Rotation paths and how fast each direction turns (degrees per step)
Each turn is a multiple of 5 degrees from 10 to 175, or 0.
Each row of a path follows its step; steps can be skipped.
Rotation 1:
step 6: [ 0.57  0.19  2.61 -0.63 -1.88 -0.12  0.37 -0.80 -1.84  1.50  2.87  1.81
  1.43 -0.37  0.48  1.37  0.51 -0.94  2.14 -0.39 -2.05  0.05 -1.56 -0.50
 -0.13  1.52  0.65 -1.27 -1.89  0.43  0.54  1.52  1.29  2.45 -1.38 -2.46
 -1.55  1.21  2.33 -0.59  0.40 -3.33 -1.07  1.54  0.21 -2.47 -1.75 -1.42
 -1.20  2.30 -0.53  1.96 -0.87  1.60 -1.91 -0.69  0.84 -0.45 -1.85  0.35
 -0.96 -0.51  0.19  2.33 -0.12 -0.54  1.70  2.66  1.46 -0.57  0.27  0.58
  0.61  1.14 -1.24  1.84]
step 15: [ 0.12 -2.04 -1.23 -1.77 -1.16 -3.10 -0.35  0.00 -1.91  0.48  0.06  1.26
  0.61 -1.38 -1.05 -0.58 -1.86 -1.42  1.92  1.26 -3.11 -0.83  2.23  0.39
 -0.69  1.82  0.74  1.23  2.30 -1.79  0.92  1.79 -0.64 -1.29 -0.17 -2.64
 -1.87  0.62  0.18 -2.26  0.65 -2.75  0.20  3.27  0.06  0.61 -0.47  1.51
 -2.20  1.55 -0.07 -1.15 -1.75  2.22 -0.40 -0.42 -1.28 -2.19 -1.71  1.31
  1.81 -0.84 -0.77  0.43 -0.88 -0.61 -1.02  0.22  0.62 -0.70 -1.93  0.23
 -2.06 -0.31  0.59  1.20]
step 17: [-1.98  0.71  0.44 -1.80  2.30  0.26  0.49 -0.36 -0.44  2.20 -1.01 -1.22
 -0.03 -0.01 -1.93  2.22 -0.79 -1.25 -0.40 -2.81  0.07  2.51  2.69 -2.12
 -0.28  1.87 -0.37 -0.45  2.01 -0.26  0.53 -2.46 -0.64 -0.90  0.94 -1.87
 -1.28  0.56 -1.86 -1.26  0.10 -0.47  2.11 -1.22 -1.04  2.47 -3.24  0.39
 -0.12  0.52  0.29  1.29  0.19  1.69  0.26  0.26  1.90 -2.69  0.32  0.95
 -0.30 -2.02  1.04 -1.31  1.19  1.57  1.31  2.75  2.48 -0.66 -1.71 -0.85
 -0.76 -1.33 -0.96  0.02]
step 18: [ 0.70  0.99 -1.96 -1.24  3.13  0.35  1.51  2.31 -1.49  1.15 -0.69  0.85
  1.90 -0.93  0.56 -0.05  1.40 -0.06 -1.54  2.13  0.32  2.49 -1.92 -2.07
  0.20 -2.75 -0.71  1.25 -1.37  1.29 -1.56 -0.19 -0.40 -0.88  0.64 -0.63
  1.92  0.29 -0.31 -2.06 -0.24  0.42  2.86  0.29 -0.87  1.93 -0.79 -0.01
 -1.55 -0.30  0.74 -3.30  2.74  0.32 -2.84  1.84  2.98  0.29 -1.75 -0.36
  0.46 -2.39 -0.28 -0.62  0.31 -0.43  0.58 -0.22 -0.30  1.41  1.14 -0.92
 -0.89  1.30  0.86 -1.25]
step 19: [-1.07  0.28  1.12  0.13 -0.45 -0.02  3.20 -0.04 -2.62 -0.56 -0.73 -0.19
 -2.83 -1.59 -0.26 -1.69 -0.55 -1.57  0.44  0.35  3.38 -1.52 -2.13 -0.98
 -2.86 -0.36 -0.47 -1.27  0.80  2.01 -1.97 -1.35  1.55  0.90 -1.09  0.30
  0.22  0.45 -1.44 -1.16 -1.20  2.58  1.56  1.23  2.32 -1.35  0.04 -2.45
  0.99  2.35  1.22 -0.26  0.89  0.95  0.78 -0.70  0.84 -0.49  0.34  0.62
  0.93 -1.49  1.46 -1.01  1.56  1.30  0.48  1.72  2.51 -0.59 -2.67  0.01
 -1.65  0.02  0.51 -2.83]
step 21: [-1.18 -1.51 -0.65  0.22  0.09 -1.28 -0.62 -0.23 -3.97  1.94  0.27  1.17
 -0.33 -0.59  0.42  1.11 -0.85 -0.06 -0.17 -0.41  1.53 -3.47 -0.75  0.53
 -2.01 -1.05  2.32 -1.41 -0.03  3.02  0.64  1.13 -1.93 -0.59  0.06 -1.23
 -0.42  0.01  0.52  1.08 -0.75 -0.36 -2.38  2.59  4.09  1.26 -0.32 -1.05
 -3.02 -0.96 -0.10  0.16  2.41  0.25 -0.79 -0.42 -0.36  1.62  2.13  0.63
 -0.55  2.99  1.62  0.42  0.32  0.18  1.13  2.96  1.39  0.72  0.28  1.15
  1.63  0.16  0.32  1.05]
step 23: [-0.04  3.52 -0.65  0.14 -1.22 -2.70 -2.47  2.55 -2.36  0.48  0.95  0.63
  0.57  0.95  0.81  0.11 -1.39 -2.18  0.27  1.75 -2.72 -1.15 -1.21 -1.08
 -1.59  0.79  1.24 -0.71  0.18  0.86  2.54  1.41  2.10 -0.29  1.38 -1.57
 -1.72 -0.89  0.01 -1.15  0.24 -2.53 -0.23  0.62 -0.54  2.16  0.28  1.13
 -0.06  0.99 -0.12 -1.71  0.09  0.45 -0.01  0.54 -3.21 -1.58 -1.68  1.61
 -1.07 -0.22  0.99 -1.37 -0.09  1.08  0.05 -0.12  2.66 -2.10 -0.44 -0.64
  2.12  1.10  1.01  2.30]
step 25: [-0.75  0.49 -3.16  0.81 -1.03 -0.01  2.25  1.55  0.80  1.07 -0.72 -1.94
  1.08 -1.83  0.43 -1.15  0.11 -0.53  0.30 -0.43 -0.38  2.02  0.56 -3.75
  1.17  0.31  1.31 -1.02 -0.43  2.57  1.12 -2.23  0.58 -0.64  1.96 -0.34
 -1.74  0.59 -0.78 -1.42  1.20 -1.52 -0.14 -0.05 -2.48 -1.58 -1.26  0.19
 -1.18 -0.46  0.34  0.98  0.14 -0.04 -1.88 -0.68  0.57 -5.15  1.33  0.01
  0.62 -0.53 -1.08 -1.23 -1.24  1.87  0.85  0.96  3.95 -0.23  0.45  1.49
 -0.91 -0.68 -0.14  0.50]
step 27: [ 0.65  0.04  0.36  0.27 -0.71 -0.23 -0.02  2.41 -0.79 -0.94 -4.04 -2.49
  0.49 -0.60 -0.29 -0.96  1.72 -0.28  0.57 -0.89  2.55  2.09 -0.74 -1.63
 -0.19 -0.87 -1.05 -1.03 -1.05  1.54 -1.06 -1.18 -2.43  2.28  1.03  0.57
  0.92  0.55 -1.66  0.10  0.49  1.15 -0.54  1.57  4.01  0.19 -0.66 -1.28
  0.38  2.49 -0.94 -3.20  0.01 -0.68 -0.22 -0.68  2.31  0.41 -0.94 -0.13
 -0.10 -1.03  1.47 -2.10 -1.05  1.26  0.55  1.28  2.86 -0.43  0.93 -1.07
 -3.40  1.36  0.52 -0.18]
step 29: [-1.07 -0.71  0.76 -0.81  0.27 -3.56 -1.48 -0.19 -2.69  0.94  1.28 -0.87
  2.19 -1.81 -0.89  0.49  0.07  0.88 -1.11  0.12  0.47 -1.40 -0.30 -0.54
 -1.29  2.13  0.87  0.90 -1.42  1.43 -1.43  1.45 -0.03  0.75 -1.97 -0.08
 -1.32 -1.66 -0.99 -1.56  1.44  0.47 -4.23  0.63  1.87  0.06  0.50 -2.07
 -0.53  1.58 -0.72 -1.76  3.81 -0.27 -0.88 -2.75 -0.15  0.30  0.97 -2.38
 -1.73  0.77  0.13  0.54  1.28 -1.20 -1.37  1.11 -0.40  1.42 -0.17  0.81
 -2.44  1.31  1.57  0.70]
[-0.17  0.73 -0.30  0.50 -0.19  0.59 -0.01 -0.11  0.64 -0.07 -0.25 -0.67
 -0.14 -0.18 -0.30 -0.60 -0.76  0.28 -0.33 -0.63 -0.54 -0.28 -0.29  0.12
  0.33  0.40 -0.06  0.17 -0.14  0.11 -0.45 -0.27  0.11  0.26  0.18  0.59
  0.01 -0.23  0.07  0.47 -0.73 -0.15  0.45  0.60 -0.22 -0.21 -0.13 -0.25
 -0.12  0.05  0.42  0.21  0.61  0.34  0.31 -0.08 -0.26 -0.26  0.01 -0.15
  0.28  0.34 -0.23  0.11  0.46 -0.08  0.01 -0.03  0.44 -0.04 -0.30 -0.27
  0.07 -0.06 -0.01 -0.14]
125
[ 0.10 -0.67 -0.05  0.05 -0.42 -0.25 -0.42 -0.71  0.16  0.07  0.13  0.64
 -0.11  0.01 -0.41 -0.14  0.06 -0.36 -0.22 -0.20  0.28 -0.43 -0.03 -0.60
  0.01 -0.14  0.47  0.31 -0.57  0.33  0.03 -0.28  0.06 -0.11 -0.09  0.33
 -0.43  0.18  0.32 -0.54 -0.20 -0.35 -0.95 -0.01 -0.45 -0.87  0.27  0.27
  0.01  0.01  0.03  0.04 -0.15  0.83  0.15 -0.48  0.18 -0.12 -0.11 -0.15
  0.43 -0.30 -0.06 -0.36  0.34 -0.32 -0.35 -0.34  0.12  0.10 -0.25 -0.01
  0.06  0.11 -0.09 -0.39]
80
[ 0.04 -0.40 -0.29 -0.07 -0.13  0.35  0.29 -0.14 -0.17 -0.05 -0.37 -0.23
  0.27  0.12  0.47 -0.43  0.38 -0.38 -0.31 -0.47  0.35  0.48 -0.79 -0.01
  0.32  0.56  0.16 -0.73  0.31  0.63 -0.04  0.28  0.19 -0.30 -0.28 -0.08
  0.08  0.48  0.24  0.01 -0.37  0.03 -0.01  0.10 -0.06 -0.10  0.11 -0.31
  0.35  0.68 -0.12  0.61 -0.23 -0.01 -0.24  0.71 -0.10 -0.29 -0.24  0.28
  0.20 -0.32 -0.31  0.30 -0.37 -0.33  0.08  0.17 -0.29  0.33  0.22  0.36
  0.47  0.28  0.40 -0.70]
55
[-0.51  0.13 -0.14  0.25  0.31 -0.36 -0.02 -0.36  0.00  0.36  0.23  0.39
 -0.05 -0.14 -0.10 -0.19 -0.52  0.18 -0.30  0.67  0.08 -0.02 -1.07  0.27
 -0.62  0.02  0.59 -0.48 -0.27 -0.17 -0.13  0.06 -0.35  0.06  0.38  0.10
  0.23  0.36 -0.36 -0.46 -0.79  0.08  0.26  0.04 -0.07 -0.19 -0.31  0.28
  0.24 -0.64 -0.34  0.22 -0.54 -0.02  0.08  0.48  0.40 -0.14 -0.01  0.42
 -0.45  0.07  0.18  0.14  0.06  0.43  0.42 -0.15  0.29  0.42 -0.22  0.03
  0.01  0.22 -0.51  0.27]
20
[-0.18  0.44  0.75 -0.14  0.24  0.06  0.26 -0.14  0.29  0.19 -0.02 -0.08
  0.06  0.14 -0.16  0.79  0.21 -0.32  0.25 -0.33  0.44  0.33  0.39 -0.07
 -0.19  0.18  0.45  0.18 -0.18 -0.10  0.01 -0.10 -0.04  0.25 -0.19  0.26
  0.40 -0.01 -0.10  0.19  0.14 -0.34  0.06  0.43  0.20 -0.76 -0.08  0.04
  0.18 -0.24  0.23  0.36 -0.47 -0.65 -0.27  0.09  0.08 -0.39  0.16  0.34
 -0.07 -0.23 -0.22  0.41 -0.04 -0.36  0.42 -0.83  0.98 -0.76 -0.03  0.14
 -0.13 -0.15  0.55 -0.34]
135
[ 0.39  0.40  0.17  0.68  0.72 -0.08  0.36 -0.52  0.08  0.26 -0.05 -0.35
 -0.23  0.66  0.39  0.00  0.63  0.19 -0.54 -0.46 -0.62 -0.31  0.20  0.07
 -0.02  0.00 -0.11 -0.85  0.07  0.06  0.09 -0.19 -0.01 -0.10  0.24 -0.01
 -0.33 -0.42 -0.21 -0.28  0.25 -0.20 -0.22  0.31  0.10 -0.02 -0.06  0.45
  0.03 -0.16 -0.15 -0.15 -0.16  0.44  0.09 -0.45  0.79  0.81 -0.25  0.07
  0.15 -0.11 -0.43  0.05 -0.29 -0.09  0.58  0.33  0.02 -0.08 -0.23  0.51
  0.14 -0.15  0.22  0.20]
100
[-0.06  0.25  0.23 -0.34  0.10  0.08 -0.63  0.40  0.30  0.22  0.29 -0.27
  0.27  0.32  0.22  0.04  0.18  0.02  0.23  0.01  0.06  0.17  0.16 -0.10
  0.50  0.21  0.60  0.21  0.06  0.06  0.16  0.10  0.38 -0.56  0.03  0.81
  0.75  0.21  0.06 -0.31 -0.22 -0.06  0.23  0.36  0.30 -0.09 -0.71  0.13
 -0.51  0.21 -0.48  0.18 -0.28  0.23  0.07 -0.21 -0.10  0.51  0.25  0.55
 -0.13 -0.12  0.17 -0.61  0.69 -0.16 -0.19  0.54 -0.55  0.00 -0.26  0.20
 -0.35  0.65  0.40  0.41]
120
[-0.52  0.31 -0.51 -0.02  0.09  0.21  0.43 -0.08 -0.41  0.15 -0.17 -0.11
  0.34 -0.28  0.10 -0.10  0.02 -0.07  0.27  0.33 -0.23  0.19  0.02  0.04
  0.28 -0.24  0.17 -0.03 -0.13  0.12 -0.64 -0.65 -0.25 -0.24  0.00  0.11
  0.54 -0.47 -0.22  0.57 -0.11 -0.73 -0.67 -0.60 -0.21  0.14 -0.10 -0.25
  0.39 -0.06 -0.27 -0.32 -0.13 -0.02  0.48  0.03  0.13  0.29 -0.40  0.09
  0.36 -0.30  0.46  0.63  0.39 -0.52 -0.25 -0.52 -0.55 -0.49  0.28  0.65
 -0.16  0.24 -0.30  0.23]
170
